(in the rows, 128 means zero)
First come named turns, each shown by rows before and after it. For each pair of rows after them, which turns, in which order, take the first row to the second? The first pair is done for you.
turn niza:
[106  96 122  95 152  76 118 127 123 138 108 137 148  96  87 118 141 138
 121 102 105 139 119 151 124]  ->  [127 101 130 109 151  83 121 105 127 128 111 124 140  62 101 120 130 157
 120 117 108 135 113 146 127]
[144 164 136 136  50 183 155 166 169 121 151  76 153 136 107 186 102 166
 169 101 145 100 253 167 166]  ->  [205 191 131 116 160 164 151  99 160  79 179  60  94 174 146 173  57 184
 151 190 167 111 147  81 121]
[114 129 140 131 112 144 133 150 131 139 124 129 145 115 109 131 136 140
 137 113 129 130 180 153 147]  ->  [153 141 144 133 157 140 132 108 129 114 137 115 115 106 135 128 110 161
 128 161 141 130 131 114 132]
[103 129  87 122 114 150 129 173 112 147 142 140 106 192  99 150 145  90
  98  95 142 108 143  84 111]  ->  [139 131 114 165  65 175 138 143 127 132 137 113 108  79 122 162 135 141
 107  98 142  91 170 104 142]
turn fad:
[108 151 108 147  89 141 128  75 133 108 150  80 147 125 173 133 114 113
 131 113 147 119 116  99 119]  ->  [101 153 102 144  88 139 127  83 132 112 150  85 146 138 169 130 120  99
 130 107 146 117 117  97 117]
[143 157 111 177  90 156 112 113 121 121 151 140 111  79  76  86 130 125
 141  81 117 101 101  69 157]  ->  [141 158 111 176  89 158 111 115 121 121 150 142 113  80  75  86 131 125
 139  80 118 102 103  71 159]
[143 126 131 109 192  97 117  99 115 124 140 127 117 155 144 109 108 132
 116 170 122 153  79 104  99]  ->  [ 93 124 113  98 153 103 113 149 117 149 132 153 131 204 113 111 135  80
 124 121 119 146 112 120 106]
turn kaz:
[161 149 122 180 156 150 147 119 101 103 122 122 117 120 145 106 138 132
 110 144  92 110 157 119 147]  ->  [134 140 112 176 139 140 144 144  99 115 114 132 129 140 128  96 156 106
 112 117  82 109 167 133 150]
[147 157  95 131 133 172 116 123 135  90 150 129 119 172 154 165  86 111
 135 160 172 104 103  76 129]  ->  [144  97 114 170 102 122 125 113 120 104 117  94 159  32 146 120 122 166
 123 124 119 123 122 148 153]
[146 114 128 111 154 119 148  86 117 125 123 117 105 164 142 143 124 111
 120 139 151 133 133 108 143]  ->  [140  90 133 127 140  97 151  84 110 132 109 106 123 113 135 124 141 128
 117 122 129 140 142 139 153]
turn bifan:
[109 117 123 120 115 128 134 141 125 143 110 140 149 122 134 117 138 123
 118  91 111 136 137 138 138]  ->  [109 118 125 121 113 131 134 141 127 142 110 139 149 119 135 117 138 124
 119  91 110 135 139 139 142]
[118  95 151 112 146 124 169 156 126 179 127 139 165 110 138 176 141 175
 132  97 128 129 189 198 185]  ->  [111  88 147  99 167 109 168 158 119 184 128 144 168 133 132 168 145 173
 126 100 124 139 178 196 176]
[130 134 144 112 143 161 100 112 158 111  99 135 106 130 168 162 113 128
 108 162 139 135 107  84 130]  ->  [129 134 145 109 147 160 101 112 156 110 100 135 106 131 168 162 113 130
 107 164 140 138 106  85 130]
[125 137 125 130  89 132 124 146 129 139 122 131 138 146 123 140 133 101
 137  96 134 117 145 121 137]  ->  [136 137 133 136  84 137 125 139 133 136 121 126 140 126 128 146 128 116
 139 102 138 115 154 128 142]

Each pair is two turns apart.
[124  92 139 130 168  91 123 137 107 133  96 121 120 144 116 112 126 147
 133 112 126 164 131 166 124]  ->  [144 103 145 130 182 101 124 120 109 122 104 117 107 141 130 123 110 162
 133 136 138 162 120 151 121] | kaz kaz
[126 117 119 115 181 121 127 115 149 164 126 136 164 165 108 155 141 140
 183 160 144 126 130  76 128]  ->  [144 105 131 140 171 112 132  93 148 158 117 116 167  91 119 141 143 171
 180 161 129 127 129  89 137] | bifan kaz
[137 116 135 111 158 121 121 126 114 130 147 136 159 112 133 127 120 157
 120 150 123 139 127 147 138]  ->  [123 119 127 101 160 121 119 139 113 137 148 146 160 145 125 130 123 139
 122 144 125 139 130 144 133] | niza kaz
[118 141 136 112  97 101 115  71 122 133 141 128 107 100 150 157 143 153
 171 132 105  97 112 152 123]  ->  [111 140 130 101 122  84 112  72 115 134 144 132  99 133 145 145 146 138
 165 137 103 102  88 139 108] | bifan fad
[153 151 145 139 135 157 111 115 126 109 137 154 113 211 138 156 114 126
 114 183 137 108 134  81 121]  ->  [159 104 166 181 101 121 120  98 118 115 109 120 145  73 135 120 139 181
 104 155  94 120 152 144 146] | bifan kaz
[126 148 107 114 124 147  97 105 146 124 147 128 114 144 135  99 130 105
 147  99 122 141 138  93 123]  ->  [120 137 106 105 140 131  97 108 140 128 145 130 120 153 131  90 134 108
 142  98 115 150 133 100 118] | kaz niza
[131 153 121 135 132 153 142 106 133 143 135  98 122 147 131 139  95 138
 144 153 162 107 170 124 127]  ->  [133 128 129 145 135 130 145  99 126 145 125  85 137 103 128 122 103 162
 139 148 144 119 171 147 131] | niza kaz
